Each row is where one point has got to under a steady rotation. How many steps took it there?
The counts run from 0 to 824.
[  5  -4   2   6  -2   1   8  -5   9   4  -8   7 -18  -7 -10  28  -4  -4
   2   0   2   4   2  -5  -2   3  11   9 -13 -15  11   6   7   0 -24  17
  13  -7   8   7  -1  -2 -13   7   6  -1  -6   3  -1   4 -17  -9 -19]	157
[ -7 -11  -7  -3  -5  -3  20  -9  -8 -13   1  -5 -12 -16  -8   5   0 -10
  13   1 -16  15  -6  -2   3  -9   4  -6  -1 -23  11  19   5  -5 -12  -5
   3  -9  -4   0   2   7 -11   3 -14  -1   0  -4   6  15 -15  10 -13]	9
[ 15   5   9  10  -3 -11   4  -1  18 -13  -1  -1   9  -4   5  -9   2  -3
  11 -15   6  12   0   7  11   4   8  19  22  -5  13   8   5  -4 -21   4
   5  14   8 -27   0  -2  -8  -4  -2   1   9  -8  -5   9  -2  -3   1]	111
[ 17   7   7  10  11   1   7  -1  17   8   2   6   0  -3 -11  11  -8  -9
  -1  -8  12  10  -7   6  -3  10  15  17   1  10  11 -13   2   6 -28   4
   4  15  12 -12   3   2  -5   0   3   2  -2  -5  -4   7   5 -11  -9]	223
[  2   8   8  -2  13  11  -3  -6   6  22  10   6   4  -7  -8  13  -2   3
  -1   8  23  -4  -5   2 -18   9   4   5  -7  19   0 -25 -10   7 -10   6
  -2  15   7   3   4  -3   1  -5   5   3   1   7  -5  -9  17 -12  -8]	823
[  0   5  -4   5  18   9   6   2   3  -1  12  14   7 -13  -3  -7  12  -4
  -7  -1  -6   6  -8  15 -23   3  12   6   0   2  14   3  -1  10  -2 -23
   0   6  13  -3  -7  18   1   6 -10  10   5  -2   1  13  25   0   5]	216
[ -4   1  -5   2  11   1  14 -12  -3   7   8   7   5 -18   7  -6  10  -5
  -6   8   4   2 -11   7 -17   5  17  12  -4   0  20   2 -10  14   6 -28
 -15   4  17   1   8  10   3  -1  -9   3   3  -5   5   5  13  11   9]	66
[-12  -6  20  -1  10  23  -6 -12  13   6 -10  13   8 -13  12  -2  17   6
   8  -6 -12   2   5  16 -23  12  -1   8  -7  -2   7   3  -1   3 -13 -12
  15   3   2   8  -4  -1   3  -5   5   4   7  -1 -19   9   1  -6  -3]	515
[-16  -5 -10  -7   5   7  -4   5 -10   3   2   3  10  -1  16 -12  13   6
   8   2  -3 -13   6  -6 -16  -9 -18  -7  -6 -10  -4   5  -4   4  30  -9
  -8 -18 -16  18   1  -1   8   1  -2  -4   2  14   3  -3   3   5   0]	510
[  3   0  -9 -10 -10 -20  12 -11 -14  -8  17 -14  -7 -18  -2  -3  -9  -5
   9  22  20   6   0 -12   5 -12   2  -3  12   0   7   3  -9  -4   6   6
 -16   1   4 -10   3   4  -9   1  -5   1  12   9  16   6   6   4 -14]	190
[  7   6 -14  -1   4 -11  13   4  -8  -4  21   1  -6 -12  -8   3  -3  -7
  -5  12  17  -2  -8  -3  -7  -8  11   7   7   5  16   0  -3   9   4   1
 -11   2  16 -10  -7  13  -8   9 -12   7   1   8  18   9  19  -2  -5]	641
[ 13   3  17   4   6  -2  -1  -9  10   6   6  -5   2  -9  -1   3 -10  -2
   4   7  20   5   9   7  -4   7   8  -2  -2  17  -4 -18 -14  -4 -15  13
   0  23   0 -14   3  -1  -5   0  10   5  18   1  -8   1  19 -13  -9]	372
[  9   1  -2  22  -8  -5   2   0  18  -6 -11   6  -4  -3   2  15   1   1
   0  -7   5  -5   7  -1   9   9  12  19  -4 -20   7   9  -2   3 -13  24
   6   0  14  -4   1 -10 -15   2  12  -7  -7  -8  -1  -8 -12  -6   1]	571
[  7   1   0  11 -18  -6  -3   3  11 -12   0  -4  -4  -9  -3   9  -2   7
   6   2   8  -5  17  -8  13   4  -1   5   6 -10  -5   2  -5  -9  -8  37
  11   2  10 -10  -6 -17 -16  -2  15   0   3  -1  -7  -9   4 -12  -5]	118
[ -3  -3 -24   9  -1  -8  13   6 -11 -24  10  -3 -11 -10  -3   0   3  -4
  -5  10 -11  -2   8  -5  -2 -13   2 -12  -4 -17   0  17  -6   2  10   6
   0 -14   2   0  -6   8 -13  15  -6  -1   0  -1  14   4   8   5  -3]	123
[-10   6  -6  -1   1  11  -3   5  -8   2   7  -4  20   3  -5 -11   8   7
  14  -7  -5  -9   0  -4  -1  -4 -28 -18   6   3 -14 -13  -6  -2  15   7
   5   0 -19   5   6 -12   5 -13  -8   0   1   5  -8 -12  21   8   1]	624
[  8   9   9   2   6   4   3 -10   5  18  12   1   3 -11 -13  12  -9   3
   3   7  23   0  -6   0  -3  10   8   3   0  18  -2 -24 -13   3 -14  15
  -1  21  11  -6   7  -8  -1 -10   4   4   3   1  -6 -12  18  -4  -3]	221
[  9  -1   6   5  -3  -7   3   2  17  -1 -12   1  -1   5   2  11  -5  -4
  20 -17   5   8   5  -3  13   0  -3  16   7  -8   8   8  12  -3 -23  18
  11  -1  -4  -8   1  -6 -10  -1   6  -7  -3   4  -6  10 -24 -12 -18]	684
[  5   6   5   0   3  -2   1  -9  -2  16  16  -3   5 -12  -6   6  -4   4
  -1  14  26  -3  -5  -6  -7   8   7  -1  -2  17  -3 -24 -15   5   0   7
 -11  17  12  -4  10  -6  -3  -7   4   2   3   1  -1 -14  25   2   2]	220
[  8   9 -17   0  -6 -15  12   3  -7   3  12  -8   5  -3 -12   6  -7  -5
   6   1  26  -4  -9 -14  13  -7   0   8  10   2   9 -12  -4   3  12   9
 -15   0   7  -6  16 -10  -6  -6 -10  -6 -10   6  18 -10   1  11  -1]	228
[ -1   4 -13  17   6  11   6  16  11 -18  -3  12   8   8  -6  -5  11  -4
   5 -21 -29   2   0   7   1  -3  -7  -6  -2 -22   2  12   6   3  -4   2
  17 -12  -4  -1  -7  -1  -4   5 -10  -3 -11  -9  -1   4   4   3   5]	808
[  3  -8  -1   8   5  -2  15  -5  10  -3  -8   8 -17  -9  -7  23  -6 -12
   1  -4  -6   7  -1   0  -4  -2  11   7 -14 -18  11  14   6   5 -20   8
   6  -9   3   7   2   5 -10  11  -2  -5  -4   0   5  11 -19  -4 -18]	158
[ 13  -2   3  14 -10 -14   7   0  18 -19  -7  -6   1   4   4  -2  -5  -6
  13 -13  -8   9  13   3  16  -2   4   7   8 -22   5  13   2  -8 -15  18
   7   0  -3 -17   3  -6 -12   4   6  -5   3  -9  -4   8 -12  -2  -4]	534
[  6   4 -18  10  -3 -10   6   2   3 -16  12   2  -1 -19  -1  -3  10  -1
  -5   1   8   0  -4   0   1   3  16  22  13 -11  19  14  -1   6   2  -2
  -6  -2  27 -14  -6   5 -11   6  -8   4   0  -5  11   7  10   3   8]	301
[  7  -2  19  -1   4   3   6 -21  14  19  -9   3   2 -14   3   9  -4  -4
  10   3  17  11  -3   4  -8  14  11  14  -1   5   7 -12  -5   4 -22  -3
  -4  17   5  -4  10  -5   0  -8   9  -2   6  -2 -13   0  -4  -3  -7]	674
[ -6   8   3   2   5  14 -10   8  -3   4   5   0  20   9  -1  -9   8   8
  12 -11  -6  -7   7  -1  -4  -3 -25 -16   1   4 -17 -18  -3  -3   9  15
  13   3 -18   4   1 -15   5 -12   0   5   4   3 -14  -8  19  -3  -1]	625
[ -8  -3  -1 -10   9   4  -3   1   1  -2   7   7  15 -15  15 -18  23   4
   9  -3   2  -2  -2   7 -17   2  -2  16  12  -2  18  11   6   7  10 -22
  -6   0   9  -1  -7  10   6  -4  -9   7  11   9  -2  17  10  -1   1]	179
[  0  -1 -13  20   5   4  12   6   4 -10 -10  11   4   9   8  -6  15  -6
  -3 -15 -23   0   1   5  -6  -4   1  -2 -10 -25   2  14  -3   9   9 -12
   2 -13  -6   4   6  -1  -4   7  -8 -12 -10  -8   3   0  -6  14  12]	658
[  1 -10  -5   4  -8 -11  19 -16   2  -5  -5   1 -16 -16   0  14  -1 -10
   3   5  -3  10  -1  -2   0   0  17  12  -4 -23  18  21   0   3 -14  -2
  -2  -6   8  -1   2   6 -12  10   0  -8  -2  -5   5  12 -19   6  -7]	761
[  3  -6  11   3 -17  -6   2 -15   9  -3  -5  -5 -11 -18   2  16  -6   6
  12   8   9   3  13  -1   5   4   6   7   0 -11   1   7  -4  -9 -21  23
   6   4   7  -4  -3  -7 -16   0  16   2   9   1 -10  -1 -11  -8 -16]	608
[  5  -1  -1  22   9   9   7  10  19  -2 -12  11   2  16  -1  11   4  -8
   1 -26 -15  -1   7   1   0  -2  -1   0 -17 -19  -1   4   4   9  -7  12
  15 -12 -12   7   4  -6  -3   8   4 -11 -12  -7  -4  -1 -11  -2  -1]	656
